(in the rows, 128 means zero)
Each path below is one point turned by a fixed rotation once a step. After each direction that follows a path, write how fast that rotation turns it, in deg/step (0 if it stays still).
Each turn is a multiple of 5 degrees from 10 to 175, or 0.
Each row of a path follows its step; steps can be skipped.
Path 1:
step 0: [118 121 131 136 126 128 115 122 139 129 127 132 129 119 124 129 118 130
 135 133 131 126 128 121 126 119 129 129 128 119 131 128 128 129 122 127
 128 123 121 129 125]
step 1: [129 121 130 118 126 128 120 133 135 133 125 126 130 131 117 124 119 123
 126 132 123 124 128 124 124 120 140 127 132 121 130 138 123 134 127 129
 131 123 123 134 129]
step 2: [127 115 122 129 129 122 121 129 135 131 121 134 133 127 135 133 136 124
 132 131 124 123 125 128 129 119 134 124 136 121 127 137 126 127 136 136
 128 124 125 133 125]
step 3: [126 127 127 136 123 121 112 123 131 124 126 132 134 123 127 128 125 126
 133 126 127 123 123 123 131 118 126 124 130 125 137 135 128 133 123 126
 124 123 113 126 128]
step 4: [127 120 128 127 126 127 115 129 128 134 131 127 129 132 119 126 127 120
 124 126 129 128 124 116 125 119 136 136 131 120 131 133 123 135 123 135
 125 117 129 127 126]
step 5: [135 115 128 135 131 124 121 126 136 131 117 130 129 128 131 125 130 129
 130 133 122 127 129 119 124 125 136 131 126 123 127 136 127 134 138 139
 133 125 124 124 126]
step 6: [129 121 128 133 124 120 119 132 138 129 127 123 132 123 132 123 124 126
 127 137 127 127 119 124 125 119 123 130 131 120 135 136 133 127 127 125
 125 129 115 127 120]
step 8: [124 112 127 135 130 131 119 125 141 133 123 133 132 127 128 135 127 129
 136 131 128 130 132 120 129 124 130 130 127 119 121 128 127 134 129 132
 131 120 126 125 124]
step 10: [124 119 119 120 127 128 122 133 133 134 121 129 131 128 125 131 132 120
 126 132 125 126 120 125 129 117 135 130 139 123 132 142 125 130 130 127
 124 127 131 135 126]
step 11: [121 122 124 135 127 130 113 119 134 123 119 138 132 124 128 133 132 129
 134 131 127 126 131 119 131 121 127 125 132 125 131 135 127 132 130 135
 129 123 121 130 129]
step 12: [125 125 135 130 128 125 113 126 137 134 132 129 130 130 122 123 119 121
 128 129 129 128 124 122 122 120 130 129 127 123 133 132 123 129 120 131
 130 119 117 132 125]
[124 129 127 126 128 131 128 126 131 129 125 131 129 127 127 128 126 126
 130 129 129 126 129 129 127 131 128 128 130 130 126 130 126 126 126 126
 128 129 129 131 128] | 35
[126 129 128 132 130 128 130 126 128 128 128 131 129 128 131 126 128 129
 131 129 129 126 129 127 129 127 126 127 126 124 127 129 130 128 127 128
 131 130 127 126 129] | 125
[125 131 128 128 126 127 125 132 129 130 128 127 126 128 127 127 126 129
 130 127 130 127 126 127 124 129 125 125 126 128 128 128 130 128 129 128
 127 128 126 128 128] | 125
[128 127 126 126 129 126 126 126 130 129 129 130 126 127 127 128 129 128
 127 127 125 127 129 130 130 131 124 127 125 126 130 128 129 127 129 130
 130 127 128 128 126] | 120
[129 127 130 131 128 128 127 127 127 131 128 130 129 125 126 128 126 125
 129 123 130 128 129 129 128 127 129 130 124 128 126 127 128 128 127 127
 128 126 130 127 128] | 85
